Families of rows that turns and mirrors carry onto each other, the same ones carrying the whole set onto itself: the rest of each named row's family, in list order:
7 families of 4 rows:
Nus: -1, 17, -11, 16, -21, -21, 3, -19, 12, 21, -29, 3, 3, -42, 15
ledil: -12, -23, 0, 18, -5, 53, -4, -13, 6, -10, -20, 3, -20, -11, 5
kam: -5, 17, -9, 21, -7, -21, 1, 6, 12, 26, -21, -5, -3, -45, 15
tol: 14, 15, -10, 9, -24, -34, -10, -18, 27, 2, 39, 41, 26, -24, -12
sono: -21, -9, 1, 9, -6, 45, 6, 1, -7, -8, -19, -6, -28, -13, -3
bubet: -14, -14, 1, 4, -12, 42, -1, -20, 0, -14, -34, -2, -13, -7, -7
vevu: -10, 3, -24, 8, -11, -19, 2, -16, 13, 38, -25, -1, -4, -29, 22
vano: 7, -20, -1, 6, -17, 21, -8, -19, 21, -24, 59, 20, -2, 18, -30
pavez: 3, 11, -23, 7, 3, -29, 1, -5, 17, 28, -26, -3, -5, -32, 18
Nali: 5, 3, -25, 3, -16, -48, -2, -8, 34, 6, 39, 27, 23, -16, -11
vev: -20, -20, 1, 12, 2, 49, 9, -25, 4, -11, -10, -10, -22, -5, -10
vom: 10, -27, -7, -7, -9, 6, 5, -17, 1, -25, 60, 17, 14, 17, -22
niv: 20, 15, -14, 11, -26, -39, -12, -11, 30, 21, 44, 16, 25, -20, -12
fifuz: -7, -16, -15, 4, 6, 43, 2, -10, -4, -6, -23, -2, -24, 3, 6
nomo: -7, 3, 1, 6, -9, -16, -3, -8, 27, 35, -29, -4, 1, -39, 15
Kulik: 11, -15, -10, -11, 0, 29, -8, -10, 5, -34, 46, 21, 1, 19, -20
miseb: 9, -19, -4, 3, -21, 33, -8, -16, 13, -41, 51, 25, 9, 1, -18
Solog: 22, 14, -18, -7, -3, -43, -8, -8, 24, 0, 43, 22, 22, -13, -10
Nuzi: -16, -22, -7, 4, 1, 44, -9, -22, -10, -10, -17, -10, -15, 3, 11
ruza: -2, -10, 8, -3, -15, 29, -8, -2, 6, -33, 51, 26, -6, 9, -27
zar: 13, 8, -5, -8, -26, -37, -3, -10, 33, 4, 42, 19, 29, -33, -11
Sof: -11, -38, -13, 11, 5, 43, 11, -17, -13, -11, -1, -2, -11, 6, 1
sapu: 13, 16, -3, 7, -18, -39, -13, 2, 21, 6, 50, 26, 17, -21, -10
zuvu: 2, -26, -10, -2, -5, 19, -11, -15, 10, -43, 44, 20, 12, 12, -28
rivo: 2, -15, 5, -1, -16, 28, -10, -17, 13, -32, 34, 36, 7, 10, -37
vaki: -6, -14, -15, 22, 10, -13, 5, -9, 4, 34, -27, -9, -2, -27, 18
rog: -6, 13, -15, 17, -3, -10, 3, -19, 12, 34, -22, -19, 0, -43, 11
guge: 12, -2, -10, 1, -5, -54, -3, -10, 20, 24, 32, 11, 25, -18, 0

The rest of the family of bubet: Nus, tol, rivo
The rest of the family of sapu: kam, sono, ruza
The rest of the family of zuvu: vevu, Nali, Nuzi
The rest of the family of ledil: nomo, miseb, zar

